D: a few groups of rows, each row roughly a mix of its group's hidden directions; some rows fit no group
D (106 x 10)
[[-48  19 -27 -18  12  33   4  11 -10  18]
 [ 10  24  -1  52 -13 -19 -34 -12  15  -7]
 [  7  25   9  52 -11 -22 -34   3  14  -9]
 [-48  11 -18 -29  10  30  10  21 -10  17]
 [ 42 -23 -24 -38 -26 -11  -5  19   0   6]
 [ 53 -14  -9 -37 -21 -14  -6   7  19  -3]
 [-40  -8 -31  31  -1 -14  18  28  -8  24]
 [ -3  -5  -2  34  17  26 -15  54 -15   0]
 [ 26  -4   7   3 -15 -29 -24  49   2  27]
 [ 29   2  14  -5 -31 -18 -29  45   4  18]
 [ 45 -16  23  22 -19 -31 -15 -14  13 -16]
 [ 21 -22  17  -1 -28 -21 -28  45   3  17]
 [-42  11  14  11  37   5  35 -12  -6 -24]
 [-15 -14  -6 -11  22  56   9 -33   7  -4]
 [-32  -1 -39  32   3  10  21  30 -17  16]
 [-40  14 -22 -16  11 -18  38 -31 -12  -9]
 [  0  53  16  19 -23  -3 -26 -18  18 -15]
 [-18 -10 -16 -11  24  35  32 -30 -12 -29]
 [  0  42  21 -16  10  27  18  -7  -3 -43]
 [ 13  -6  49 -26 -16 -27 -14 -24  19  -7]
 [ 36  17 -18 -14   7 -35  37  -5 -10 -27]
 [-28   9 -16  -3  25  27  31 -40  -5 -21]
 [-51   8 -36  -2  10  18   1  20  -7  25]
 [-16 -14 -11 -14  23  56   6 -29  -4 -13]
 [  5 -22 -22 -18  33 -24  43 -17 -17 -10]
 [ 56 -21  21  12  -4 -24  -4 -14   7 -21]
 [ 19  12  17 -27  -8 -49 -16 -12  34  -7]
 [ 17 -15  19   5   7  18  -2  58 -21  20]
 [ 43 -31  18  29 -20 -23 -15 -12   6 -12]
 [-28 -13  -6  -1  27  35  -1 -50   3  -7]
 [-33   6 -38  36   5  28  13   2 -21  16]
 [-45 -15   9  11  -7  33 -33   4   7  28]
 [ 16   4  35  -6   2  19 -18  45  22  28]
 [-18 -45  -1 -28  26  13  25   8 -21  19]
 [-28  10 -17   5  31  25  32 -39  -2 -14]
 [ 18  24   3   5 -14 -57  10  25   6  19]
 [  6  -8   3  19  20  13  13  56 -34   2]
 [ 15  22 -15  51 -14 -13 -33 -15  13  -7]
 [ -3  -9  19  10 -27  40 -39  31   9   6]
 [-42  -9 -23  32   6  31  -2  13 -22  21]
 [ -7 -24   8 -14   9  50  -3 -43  15  -1]
 [-23  16 -16  10  28  18  31 -39  -9 -26]
 [-43  26  18   8  35   5  25 -14  15 -17]
 [-19  21  13  10 -22  48 -37  10  13   4]
 [-15 -33 -29 -38  16  22  16  22 -13  15]
 [-20  -5 -47  18  25  29  16  11 -23  15]
 [-48  -5   9  16  -3  31 -28   9   1  32]
 [ -3 -22 -25  39  20  33  16   4 -32   7]
 [ -2  19  15  -6 -22 -21  -6 -59  13  16]
 [-37 -31 -26 -15  15  13  14  27 -16  26]
 [ -1  20   1  39 -28 -27 -39  -5  23  -2]
 [ 40   0  18 -42   7 -16 -15 -26  20 -16]
 [ 39 -29 -10 -29 -27   3 -20  27   4  17]
 [ -5  36   4  13 -15 -57  -1  10   8  17]
 [-43 -17   8  18  -6  33 -30   9  -5  29]
 [ -9  30  15  18 -21  47 -34  -2  12  -6]
 [ 34   7  44 -30  -5 -18  -2 -21  15 -21]
 [-34 -15   3  21 -11  32 -38  13  -2  31]
 [-13 -18 -15 -32  28   4  49  13 -17  13]
 [ -4 -18 -23  -6  32 -33  48   4 -13   3]
 [ 37  21   0 -20  11 -30  34 -10  11 -29]
 [-56  -1  15  28  24  27   1   5 -10   2]
 [-24   4 -10   4  15  17  42 -37  -7 -33]
 [-23   6  36  -1 -11  -7   4 -54  -4  23]
 [ 37 -16   7 -18 -16 -12 -38  36  -3  18]
 [ 20 -30 -22 -31  23 -15  38  14 -18  -1]
 [-28   4 -24  -2  32  13  36 -28 -16 -24]
 [  2  11   1  55 -26 -10 -38  -6  11  -3]
 [-54   8 -32  -7  15  11   5  18  -6  27]
 [ 25 -50 -17 -17 -26  11 -21  19 -12   7]
 [ -6   3 -29  49   4  33  18   3 -27   2]
 [-39 -17   9  16  -2  36 -31  19   2  26]
 [-46  21 -20 -28  18  33   0   4  -7  17]
 [ -9  -2 -12  -4  26  52  13 -35  -5 -20]
 [ 45   6  27 -35  -9 -18  -2 -10  19 -25]
 [-53  14 -27  -6  11  28  -2  15  -9  22]
 [  6 -24  -4 -18  17  51 -23 -30  -8 -15]
 [  4 -12 -18 -12  28 -48  38 -15 -12   2]
 [  9  16   7  12 -19 -59   8  29   5  16]
 [ 32 -17   9 -15 -19 -36 -22  35   1  22]
 [-21  10 -10  -4  -1 -23  22 -60  -5 -17]
 [ 24 -11  14  -2 -23 -31 -30  40   5  25]
 [-11  22 -29   0 -13 -14 -16 -47  31 -14]
 [-34   9 -27 -34  11  40  -1  21  -8  12]
 [ 45 -12  41  22 -12 -12 -12 -15   3 -23]
 [ 52 -40   6  11  -7 -23 -12  -9   7 -12]
 [-30 -10   0  24  14  30  22 -35  -4 -33]
 [-24   5 -20  -2  31  26  27 -37 -13 -25]
 [ 35 -42 -16 -12 -31   4 -23  15 -16  11]
 [ 32   1  17   3 -26 -30 -28  34  10  23]
 [ 47 -14  16  19 -16 -36  -8 -21  15 -15]
 [  1  20  26  39  15  15  -6  42 -17  20]
 [ -1 -21 -22 -21 -14 -16   7 -54   5 -26]
 [ 39 -35   8  17 -20  12 -29  22 -21  10]
 [-31 -20   4  21 -14  31 -40   9  -5  29]
 [ 16 -13 -20 -18  31 -39  38 -17 -11   2]
 [ -6  38   2  18 -24 -42   5  37  -2   1]
 [-31  37   1 -26  11  25 -19  -3 -23 -28]
 [-14 -39  -9 -19  18  49   7 -15  -9 -15]
 [ 48 -36  15  21 -12 -28  -9  -7   7 -13]
 [ 56  -1 -20 -26 -14 -21  -3   6  19 -17]
 [ 10  -6  11   1   2  25 -21  59   6  25]
 [-55  -6  19  18  30  24  12  -4  -4 -10]
 [-13  31  19  33 -22  38 -27  -2  14  -9]
 [ 52 -34 -16 -14 -23  -5 -13  19 -12  -3]
 [ 17   2  11  -4 -19 -18 -37  37  13  38]]
which group is each row in? (one row of each group first)
[ -4 -28  11  -9   6  35  -1 -54   9 -15]
K
[  4  25  11  41 -29 -11 -40 -12  17  -9]
Q
[ 57 -20 -19 -21 -16 -20   6   8  -8 -16]
T

[  0  -3  32  17 -42  21 -34  19  21   8]
K
[-38 -16 -12  19 -11  31 -40  11   2  22]
T
[-23  21 -15  11  24  34  28 -32  -5 -24]
K
[-24  21 -27 -15  -8 -26  18 -49   3  -6]
T
[-32 -29 -14 -30  23   2  30  19 -14  24]
Q
[17  2  1 10 13 17 -8 67 -2  7]
T
[ 51 -22  22  12 -17 -25 -15 -10  12 -19]
Q
[ -1  -6 -14  -3  24 -49  44 -16  -4   4]
K
